128 stands for zero in the data rows.
Here are some points:
146 128 115 134 148 213 109 140 160 79 159 182
128 108 89 76 201 244 136 187 158 122 151 140
146 120 113 90 152 149 142 98 78 136 127 98
177 128 91 78 181 137 115 136 138 162 212 126
177 128 113 144 134 183 77 213 173 89 129 195
128 106 121 106 165 177 125 140 197 119 153 166
124 128 131 112 140 118 87 159 86 142 155 134
118 164 135 112 126 92 172 169 112 162 95 92
118 108 109 96 110 173 136 116 98 122 171 191
189 108 89 96 160 112 105 136 88 142 141 120
146 168 117 124 110 110 115 157 98 117 103 92
98 98 89 106 130 183 95 157 108 81 141 251
118 128 89 197 100 133 125 106 128 152 151 160
118 209 159 106 130 143 136 136 98 142 90 90
106 136 117 120 120 143 107 98 86 126 115 90
132 118 89 213 146 74 103 108 132 196 119 122
98 138 210 106 120 143 136 157 148 81 90 110
148 118 99 177 130 133 85 106 118 152 111 90
173 112 93 98 148 108 105 128 106 140 131 120
118 120 109 144 142 135 101 130 116 142 171 114
122 85 151 102 193 124 93 106 120 87 141 158
114 142 165 96 102 114 134 179 106 99 149 104
189 138 89 76 181 122 115 136 118 172 222 110
138 118 113 98 148 151 148 112 98 136 145 114
100 184 147 159 112 86 127 177 162 93 131 148
138 118 129 177 150 82 136 96 118 142 141 150
118 138 149 217 110 112 125 136 138 192 90 110
108 178 169 96 110 112 166 116 148 91 111 170
128 118 139 146 100 92 136 116 128 101 90 120
90 114 121 88 173 100 107 108 96 146 155 142
88 188 139 177 80 102 236 177 219 142 101 100
108 98 109 116 150 82 115 96 108 182 131 120
169 132 131 122 114 171 103 207 160 95 127 189
128 108 139 136 120 92 115 96 88 132 121 120
159 108 89 167 120 122 125 136 138 152 202 120
163 164 159 211 114 139 140 197 130 101 113 100
122 128 111 110 104 108 99 122 179 124 99 138
106 140 149 122 96 98 154 116 108 119 78 92
138 108 89 86 120 143 136 96 169 122 121 110
124 122 163 80 102 116 136 163 92 103 153 96
84 120 145 106 90 106 117 132 98 134 101 138
120 120 165 215 146 94 119 104 150 156 159 136
118 128 169 76 100 122 136 177 88 101 151 90
138 128 129 106 110 133 95 96 128 142 131 120
88 138 139 86 90 122 125 126 118 152 131 100
138 128 89 237 140 72 105 116 138 192 121 120
94 160 139 120 167 110 121 110 166 124 107 92
118 77 119 207 150 173 95 96 138 122 151 150
209 148 89 106 130 92 75 116 128 142 151 79
159 174 165 94 104 108 176 147 219 101 123 116
108 138 89 126 80 92 156 147 138 81 70 150
22 more points follow, each with its number after it:
104 102 91 126 128 169 99 149 120 99 141 227 0
114 75 103 126 144 181 93 155 213 97 123 140 1
144 104 123 138 126 108 115 114 86 81 149 168 2
106 89 105 124 152 110 101 112 160 130 149 156 3
110 87 113 132 150 100 97 110 173 140 141 144 4
128 128 139 86 110 143 85 86 88 162 121 110 5
88 138 119 136 130 92 75 116 108 192 141 150 6
189 87 129 136 120 133 136 76 128 152 171 191 7
132 92 141 90 163 124 146 92 124 160 143 90 8
138 108 129 106 171 122 105 76 118 132 141 170 9
179 178 220 126 110 112 226 167 98 122 80 110 10
122 132 143 173 110 104 220 175 134 119 101 106 11
108 170 87 102 191 118 109 86 112 176 141 79 12
108 87 109 126 160 92 95 116 179 142 141 150 13
110 128 133 84 165 102 107 118 140 91 141 140 14
132 124 149 152 146 108 113 112 120 124 145 130 15
108 98 119 96 140 112 75 147 148 162 121 140 16
134 120 109 163 120 127 93 114 114 146 105 100 17
112 142 137 165 158 209 140 175 156 107 198 172 18
183 106 91 150 152 143 115 122 108 142 119 114 19
159 138 149 126 90 133 236 197 108 142 80 130 20
179 138 109 136 130 112 136 126 98 172 101 90 21
Which of these numbered points is nearest to each point below, ignoring the 2 directions in which the first points spread most? Its number follows each.
140 112 123 136 114 102 117 112 78 81 147 158 > 2
98 118 89 66 241 255 136 167 158 91 141 130 > 12
161 160 167 199 128 139 140 193 130 91 101 96 > 19
108 67 109 116 140 193 95 167 239 81 121 150 > 1
124 106 119 98 179 122 105 102 118 105 129 126 > 14
108 188 149 66 100 133 166 217 138 132 80 110 > 21
108 98 89 126 130 234 95 147 199 101 121 180 > 1
138 108 129 146 120 102 125 116 78 71 151 170 > 2
169 118 119 116 171 82 95 66 128 111 101 160 > 9
128 138 149 167 100 102 247 187 138 111 101 100 > 11
68 87 68 96 211 122 95 106 88 142 151 150 > 14
Here are 22 other points, each followed by its number:
118 87 129 136 140 102 95 96 88 152 151 79 0
255 158 180 146 110 133 186 126 138 142 111 90 1
102 112 115 124 181 179 83 149 177 73 139 156 2
108 87 79 96 110 163 136 116 98 132 131 140 3
132 106 127 140 112 112 113 118 88 79 143 160 4
96 96 167 132 94 110 103 100 102 160 111 148 5
118 108 139 96 110 92 95 106 128 182 131 100 6
118 128 99 76 150 173 115 207 158 91 181 191 7
98 168 180 116 100 112 156 197 138 122 121 100 8
118 108 119 106 130 203 95 96 118 142 121 120 9
128 144 107 211 130 82 117 136 128 176 121 126 10
98 150 141 112 158 104 129 118 160 134 105 90 11
161 98 129 108 118 102 131 110 108 115 155 120 12
128 136 103 102 118 133 115 104 134 130 163 96 13
209 148 169 136 80 122 125 207 158 101 101 120 14
108 158 210 146 130 173 176 136 108 122 121 110 15
78 118 119 76 181 92 105 116 88 152 161 140 16
104 92 83 100 118 159 125 118 122 130 141 136 17
138 148 129 96 120 133 105 167 98 132 111 90 18
138 211 149 116 114 139 226 199 102 138 95 77 19
138 98 109 227 100 153 85 106 98 142 141 201 20
108 209 190 177 80 143 206 136 108 101 101 120 21
Which of these numbered points is nearest to each point below, ignoring the 2 directions in which the first points spread most? Its number follows each.
88 87 169 136 80 112 105 96 98 172 101 150 > 5
148 219 149 116 110 143 236 217 108 142 101 79 > 19
120 132 137 209 114 114 119 130 140 186 103 120 > 10
159 158 180 126 100 82 125 126 148 91 90 90 > 12
88 148 139 116 181 112 105 106 169 132 111 90 > 11
169 87 89 96 140 112 95 86 108 111 141 100 > 12
90 138 129 116 177 135 101 108 171 126 119 120 > 11
138 100 111 199 104 149 87 100 102 140 141 193 > 20
179 108 109 76 160 193 136 106 118 192 111 130 > 9
110 120 107 104 104 110 107 94 160 142 105 118 > 17
128 146 161 153 102 145 129 106 84 119 105 98 > 9
